(in the rows, 128 means zero)
The rows below fall into families. The same turns and mirrors carry the whole set onto itself and the rows of a family onto each other. For each named row, which other rows are in its family? Write them in the order they are listed.
These 32 rows form 4 families of 8 rows each.
tudal: [129 141 150 140 136 101 123 107 163 125  71]
Zogo: [158 152 114 163 143 103 117 119 168  94 126]
fov: [102 134 150 148 118 147 136 113 122 152 104]
zibob: [116 105 150 171 140 118 134 116 163 108 139]
Meli: [ 98 128 157 146 118 148 143 102 132 139 116]
lipuf: [ 95 136 159 149 122 143 135 101 132 147 115]
lome: [128 107 153 170 140 110 130 118 162 103 138]
Git: [160 150 101 163 140 104 117 131 159 102 115]
Meni: [119 143 120 166 161 119 151  99 117 105 101]
dimuv: [125 147 109 168 117 156 131 130 146 123 154]
Sule: [161 146 107 163 142 102 110 130 163 102 119]
tabol: [135 177 114 141 120 145 123 113 127 140  90]
lovo: [135 177 109 136 120 134 119 116 121 141  97]
futok: [140 135 142 129  97 120 109 127 172 136 121]
boku: [136 142 140 145 101 126 102 133 173 144 129]
Tera: [110 113 163 165 145 122 132 124 161 105 133]
Ligaf: [167 156 109 166 142 107 110 129 155 105 112]
lum: [141 144 141 145  97 131 105 122 171 141 136]
fekim: [120 144 116 169 165 124 147 105 119 101 105]
seki: [138 133 153 145 128 103 123 107 161 130  71]
nivi: [150 172 102 147 116 128 122 108 128 140  96]
Sudi: [135 139 154 143 143  95 123 102 144 123  76]
zaf: [135 139 143 141  99 126 102 125 173 147 125]
lamen: [125 145 110 172 126 145 130 124 127 124 160]
mupa: [128 133 151 146 140 101 124 106 159 125  70]
pebu: [139 177 108 140 124 132 115 113 127 140  91]
mab: [122 139 125 167 163 124 149 108 116 102  93]
vefal: [120 109 150 176 142 112 134 115 168 107 134]
Pagak: [126 151 113 166 131 150 130 124 126 112 157]
tol: [ 95 136 151 148 122 148 138 100 128 146 111]
rulis: [122 150 123 183 165 132 145 104 117 109 109]
dez: [127 150 108 165 124 149 125 123 132 123 159]

Which other rows belong to the same family as vefal? tudal, lipuf, Git, Meni, lovo, boku, lamen
Which other rows belong to the same family as Meli? lome, tabol, Ligaf, lum, seki, mab, Pagak
Which other rows belong to the same family as zibob? Sule, fekim, zaf, mupa, pebu, tol, dez

The rows below fall into families. The same turns and mirrors carry the whole set onto itself and the rows of a family onto each other. For each named row, which other rows are in its family? Write them in the order they are listed.
These 18 rows form 6 families of 3 rows each.
lelim: [148 130  92 107 117  90 120 132 142 152 127 117 155 116]
fefo: [121 106 148  92 121 147 108 168 118 115 119 109 132 140]
zino: [127 105 150  99 126 124 127 139 148 173 123 115 141 143]
fom: [131 124 152 112 147  79 150 114 146  91 117 115 136 138]
gezi: [151 138 131 127 167 132  85 133 125 101 107 127 139 131]
fumu: [132 130 154 108 115 127 160 152 118  97 124 135 136  97]
dipuv: [158 102 122 120 161 114 140 170 140  91 127 113 135 122]
zoduf: [176 131 134 107 114  85 137 125 163 108 133  93 133 124]
makiz: [118 104 122 130 116  99 108 116 153 126 153 131 164 141]
zup: [147 150 113 110 116 143 110 132 159 115 135 161 121 125]
pof: [139 109 163 138  98 107 104 129 121 138 130  95 138 137]
pota: [130 127 164  93 129 119 150 119 172 121 134  98 125 115]
dumuf: [153 133 117 128 156 127 101 157 133 104 107 118  99 137]
doson: [117 121 139 101 103 132 129 165 119 106 117 139 108 145]
Viz: [148 142 111  97  98 134 101 136 135 109 136 147 157 120]
Lasi: [184 130 153 123 135 139 132 135 161 114 137 147 141 116]
Gisez: [130 136 143 130 152  94 121 117 113 146  93 122 141 129]
Vov: [114 129 126 141 144 113 101 115 137 130 131  90 138  99]

Which other rows belong to the same family as fumu? dipuv, Lasi
Which other rows belong to the same family as fom? zoduf, pota
Which other rows belong to the same family as fefo? gezi, Viz
Which other rows belong to the same family as zino? lelim, Gisez
Which other rows belong to the same family as Vov? makiz, pof

The rows below fall into families. The same turns and mirrors carry the whole set onto itself and the rows of a family onto each other. For each named row, which other rows are in its family? Write them in the order they are listed.
These 40 rows form 5 families of 8 rows each.
Muzad: [141 130 138 138 122 126 142 108 100 174 140 141]
lakop: [125 113 111 135 114 119 112 145 144  81 120 138]
nufik: [154 133 161 120 137 111 146 139 121 129 143 137]
ras: [152 131 151 122 137 127 149 156 129 123 143 145]
kufi: [110 116 155  99 128 132 134 135 132 122 150 154]
Teka: [116 135 107 138  71 126 117 132 133 111 130 131]
mutu: [105 106  91 147 103 128  93 103 120 127 140 135]
Kis: [112 114 115 126 133 123 112 156 155  97 126 132]
rur: [103 107  95 138 105 123 105  87 118 142 134 133]
karu: [109  99  81 144 105 139 107 106 127 130 117 136]
bil: [154 122 111 162 119 121 114  97 115 135 113 102]
Bisob: [105 107  84 151 100 134 118 109 137 138 119 126]
mifi: [156 134 144 123 140 118 140 162 130 125 124 142]
Riv: [151 139  95 173 112 123 120 117 113 133 119 118]
neli: [138 118 135 131 128 140 144  98 103 172 142 131]
tifu: [147 125 131 128 167 136 115  98 126 141 108 130]
Nar: [118 118  96 144  80 117 115 144 111 121 148 140]
Dep: [140 109 140 130 175 132 127 116 112 147 132 134]
lub: [156 129 158 112 143 114 133 137 111 123 141 147]
pepom: [118 110 101 124 124 115 103 141 148  92 118 133]
Zuvam: [109 122 118 118 114 113 130 147 133  87 112 137]
nagag: [100 101 141 106 130 122 120 150 139 125 143 152]
fibog: [146 115 130 118 164 142 125  91 121 144 124 131]
Zagud: [115 114 117 134 126 112 129 153 139  86 115 140]
feg: [102 112 151  95 137 131 118 134 132 130 142 147]
diz: [111 100  94 144 105 132 107  88 118 130 119 124]
lefi: [149 119 125 129 116 138 124  92 110 173 145 132]
Budi: [130 114 138 120 173 132 133 104 117 141 125 128]
bub: [106 126 115 139  82 118 123 153 119 122 152 135]
non: [160 140  99 156 115 120 125  99 110 141 114 121]
Mapa: [128 127 110 149  72 129 113 143 127 114 138 136]
futi: [115 123 134  98 130 137 124 150 119 109 146 161]
Ledi: [142 123 144 119 165 126 130 105 137 144 110 134]
Bapi: [142 134 131 140 115 131 128  94  90 165 135 134]
geve: [152 118  92 168 115 129 119 108 114 130 113 112]
neb: [153 114 123 145 129 135 121  99 115 174 147 135]
kedeb: [150 142 154 120 145 126 147 147 125 134 120 131]
keseb: [142 121 114 171 116 121 120  98 126 148 116 104]
lidis: [115 119 117 149  79 120 128 153 124 109 140 135]
Daba: [104 119 137 107 127 141 132 149 129 120 151 162]

Which other rows belong to the same family as Kis? mutu, Nar, nagag, non, Ledi, Bapi, kedeb
Which other rows belong to the same family as Zagud? nufik, karu, bil, lefi, Budi, Mapa, Daba
Which other rows belong to the same family as fibog? lakop, ras, kufi, neli, diz, geve, lidis

The rows below fall into families. The same turns and mirrors carry the whole set onto itself and the rows of a family onto each other. For each named row, which other rows are in its family? Write them in the order they are listed.
These 16 rows form 4 families of 4 rows each.
pap: [138 124 171 159 115 131 125 129 154 164 158 106 150 159 148]
Miro: [158 131 142 120 106 153 110 139 115 142 152 113 144 160  94]
sapo: [101  95 167 154 134 115 120 118 140 145 127  94 125 138 118]
nedom: [121 103 183 165 120 147 118 149 141 162 132 116 140 154 137]
Dulus: [ 84  92 129 164 114 140 105  89 129 163 141 113 133 131 101]
kuvin: [115 129  92 123 129 130 154 137 139 163 134 103 133 112 111]
borup: [129 112 167 175  87 153 139 142 138 187 161 135 138 141 130]
zuta: [ 91 113 152 148 111 112 144  89 129 157 152 104 124 134  96]
beki: [110 115 159 152 126 113 118 110 169 168 148  83 137 144 114]
sak: [131 132  86 144 133 160 135 115 133 157 147 119 103 120  96]
Pugo: [110 117 143 185 118 163 157 147 125 161 157 131 129 160 139]
nuge: [150 128 120 150 110 153 110 147 109 178 150 120 174 152  90]
popa: [150 123 115 158 114 176 146 123  98 157 136 138 150 135  90]
tep: [136 135 123 138 141 127 128 145 149 184 127 112 107 105 103]
fede: [124 114  99 151 123 167 154 119 128 167 124 121 127 108  77]
zuzab: [149 141 109 154 120 185 116 126 116 167 154 135 131 151  90]

Which other rows belong to the same family as nedom? sapo, sak, zuzab
Which other rows belong to the same family as tep? Miro, Dulus, Pugo

The rows below fall into families. The same turns and mirrors carry the whole set onto itself and the rows of a family onto each other. For each named row, which other rows are in its family? Write them in the order they are listed.
These 32 rows form 4 families of 8 rows each.
lifu: [105  94  95  89 125 138 104 147  99 135 105 134 137 135]
fil: [125 113 139 135 108 103 132  97 131 132 143 135 118 141]
butut: [115 136 114 144 148 139 128 142  94 133 124  94 138 144]
gokon: [124 101 105 122 144 130 123 112 154 178 113 145 102 124]
mafu: [103 113 114  83 166 146 107 133 123 140  77 120 120 123]
Vub: [124 103 104 124 146 130 124 110 152 177 112 149 104 121]
dom: [104 140 136 113 162 137 123 128  99 112  99  93 132 137]
fozar: [116 101 137 123 132 121 109  71 118 133 148 120 135 102]
diti: [119 140 156 132 152 114 137  91 132 124 116 110 110 132]
kuve: [103 110 134 123 146 134 102 100 101 115 143 111 168 115]
sare: [110 106  86 108 153 152 111 149 112 161  98 121 126 128]
seno: [124  99 147 127 126 126  98 100 166 129 148 106 138 135]
kisag: [114  87 111  94 123 148  83 123 114 133 123  85 126 115]
Kib: [112  82 126 103 142 136  88 110 167 143 129 133 148 123]
datiz: [123 115 141 137 116 103 133  97 135 130 143 143 128 143]
Rigu: [118  81 116  97 125 135  93  87 127 150 128 116 115  97]
gek: [114 113 134 102 160 124 122  96 161 151  94 140 102 120]
Nos: [126 133 133 158 142 117 141 101 134 149 139 123 119 138]
dage: [113 136 115 145 150 139 128 144  96 133 124  97 142 146]
Kep: [112 123 127 129 120 123 121 138  97 108 134 110 150 156]
nis: [106 139 137 114 161 137 121 133 107 110 100  88 131 142]
nure: [119 112 133 101 154 124 122  95 157 152  93 135  93 118]
gam: [118 140 157 132 155 115 135  95 141 123 116 110 115 137]
Per: [111 105  88 109 154 152 109 153 118 160  97 121 128 131]
tedok: [117  86 109  98 119 119 114 110 143 156 115 164 116 126]
sona: [105 112 115  83 162 146 107 136 127 140  78 112 113 125]
velu: [121  84 110  97 115 120 112 115 148 156 115 154 108 131]
Zan: [128 132 131 158 139 117 141 102 134 149 139 119 115 139]
veri: [107  93  97  90 124 140 101 155 109 133 106 127 138 142]
mun: [100  91 118  99 153 146  84 123 124 128 123 123 171 119]
Noz: [113 123 125 128 117 122 123 132  86 109 133 108 143 150]
Ledif: [118 105 136 121 121 138  94 120 127 116 143  73 139 136]

Which other rows belong to the same family as seno? fozar, kuve, kisag, Kib, Rigu, mun, Ledif
Which other rows belong to the same family as gokon? butut, Vub, sare, Nos, dage, Per, Zan
Which other rows belong to the same family as gek? mafu, dom, diti, nis, nure, gam, sona

The rows below fall into families. The same turns and mirrors carry the whole set onto itself and the rows of a family onto each other. For each named row, which other rows are in its family? Write them in the order they are listed.
These 15 rows form 5 families of 3 rows each.
fod: [114 101 118 122 115 111 149 156]
Beza: [133 114 101 127 127 132  93 107]
lugin: [101 145 121 167 102 131 152 111]
pibep: [138 128 101 117 142 139 115  98]
palev: [129 119 124 133 134 162 107 106]
Pokoz: [ 76 131 123 123 141 135 139  98]
mizi: [122 119  81 110 103 128 114 103]
Zefe: [ 79 150 136 145 109 136 132 115]
malaf: [117  93 107 124  96 127 159 140]
zep: [ 75 140 117 158 124 122 134 109]
Zava: [122 117  95 117 117 140 154 156]
mudo: [152 119  95 130 114 130 115 106]
bim: [ 78 154 108 143 131 142 130 113]
mabib: [108  97 138 130 108 132 156 147]
Dob: [116 114 144 118  96 108 148 130]

Which other rows belong to the same family as fod? Beza, zep
Which other rows belong to the same family as Pokoz? mizi, Dob
Which other rows belong to the same family as lugin? palev, Zava
Which other rows belong to the same family as bim? mudo, mabib

